A single turn carries every row of the set below to another of its rows. Some are shown first; where does it send the rows asked next?
belof: [ 11   7 -13   9 -46   5   0 -44  -9  31  19 -12  -8  -2 -35]
Lazal: [  2 -21   3  -2 -31  -5 -21 -45 -11 -14 -29 -10  13  13 -34]
tatek: [  5 -28   9   3 -14  33 -26 -15 -26   1 -15  -5 -10   8 -32]
Dom: [ 14 -15   7   0 -34 -21 -28 -40  -3   0 -25 -11  10  16 -34]
Zige: [ -9 -19  -9  15 -51  36 -17 -14  -7  27  -5 -21 -12   1 -42]
veke: [-12 -30  28  16 -23  21 -17 -30   0   4 -18 -23  -2   9 -13]
mase: [-12 -27  -4  -5 -38  -3 -21 -42 -10 -15 -28   3  -2   9 -29]
tete: [-10  -6   1   4 -16  19 -28 -44  12   8  -2 -23 -28 -18 -31]
Fomon: [ 17 -15  -4   6 -27   2 -32 -44 -30  19  26 -13 -20   5 -31]
kena: [ 27 -30  -5  15 -19  30 -27 -37 -20  -3   5 -13 -17   4 -43]
sem: [ 17 -18   4  29 -54  -3  -6 -31   8  27 -15 -18 -11  24 -41]
vopeg: [ 40 -27   4   4 -10  13  -9 -29 -17   2 -16 -13 -13   8 -38]
sitat: [  0  -5  -3   9 -27 -24 -17 -32   4  11  23 -13 -12  17 -18]
Kuged: [-11 -17   3  -5 -34   9  12 -28 -24  17  -6   6   6  -2 -40]
motu: [ 17  -5 -18   6 -46  27  -7 -29  -3   7 -14   1  -5 -15  -8]
loga: [-17 -27  18   8 -44   5  -6 -38 -13  17 -11 -10 -11  12   2]
Retat: [-14 -16   2  12 -34  21 -38 -23 -28   9   0   1 -20  15 -11]
dagul: [  1 -27  -2  17 -26   0   2 -32 -17  17 -13 -42   9   2 -44]
pefik: [  3  -8  -7  18 -34  -7 -32 -45 -19  14  13 -11 -30  17  -7]
gunu: [ 40 -15  -3   9 -31  14 -20 -44 -23   9  14   0 -15  10 -36]
dap: [-10 -26 -11   1 -40 -17 -32 -34   2  -6 -21   1 -12   6 -24]
Tulev: [-11  -8 -18  26 -34  11 -10 -23   3  -1   4  11   1 -10 -25]
Fozes: [ 24  -2 -13  16 -30  20   4 -44   5  12   8 -17  -8  -8 -50]
bog: [ 36 -14  -2   9 -21 -12 -12 -50 -14  13   3 -15 -29  15 -26]
beken: [ -2  -7  15 -21 -31  17  -1 -51 -20  24 -10 -16 -13  -6 -33]
Vulek: [  8 -17  -1  10 -35  39  -3 -29   4  15  -7 -14 -17  -1 -61]
vedu: [-21 -22 -10   4 -42  -3 -18 -11  -9   9   9  -2 -12  16 -10]
roful: [  9 -34   3   5 -35  31 -33 -28 -28  13   2  -5 -27  12 -41]
Puzuz: [-15  -8   7  24 -30   0 -19 -43  19  13   7  -5 -26   8 -47]
puveb: [ 14 -10  -8  16 -34  14 -22 -36  -5  17 -14 -50  -1  -7 -16]
mek: [  2 -18   1  -1 -35 -29 -36 -36   5   5 -17  -7  -8  11 -30]
Pip: [ 21 -25  25  15 -22  13  -8 -24  15   5 -20  -4  -2   5 -18]
lut: [  5  -2 -10  -3 -46   9   2 -22 -19  30 -23 -31  -4  20 -31]
Damit: [ 17 -30   4   9 -22  18   2 -27  -1 -14 -15 -21   2  24 -41]
latis: [ 29  -8  10   7 -26 -10   0 -40   8   2   5 -12  -4  28 -37]
rina: [  6   8 -18  21 -36  20 -17 -24  23   6 -13 -11 -23  12 -34]
Rez: [-21 -38   3  -3 -30  22  -6 -15 -13  -4 -11 -11 -10  19 -33]
ruf: [ 15 -20  19   2 -13 -10   0 -41  12  11  -3  -3 -16  -5 -16]
fevib: [ 16  -5  13   1 -57  17 -20 -33   6  34 -18  -6 -25  11 -26]
Kugi: [ -7   6 -23  -4 -22  10   3 -28 -20   9  -6 -24   3  -5 -26]
Befe: [ -5  -2   0   8 -32  11 -17 -31   7  24 -18 -40 -26  22 -47]
Gol: [-16  -5 -11  10 -47  13 -17 -30 -16  35  16 -27 -11  -2 -33]
nazem: [ 10 -27 -13  14 -41  15 -39 -24 -32  19  14 -12 -19   8 -21]
Rop: [  1 -22   0  13 -29 -13  -1 -41  -3  11   0 -13 -12  -5   7]
tezo: [ -6  15 -11  -7 -26  16   0 -33   2   7  -3  10 -19   2 -36]

tezo goes to Kugi
Retat goes to tatek
nazem goes to roful
Now find these:
Rop goes to loga
sitat goes to vedu
sem goes to Puzuz
dap goes to mase
Fozes goes to belof
fevib goes to tete

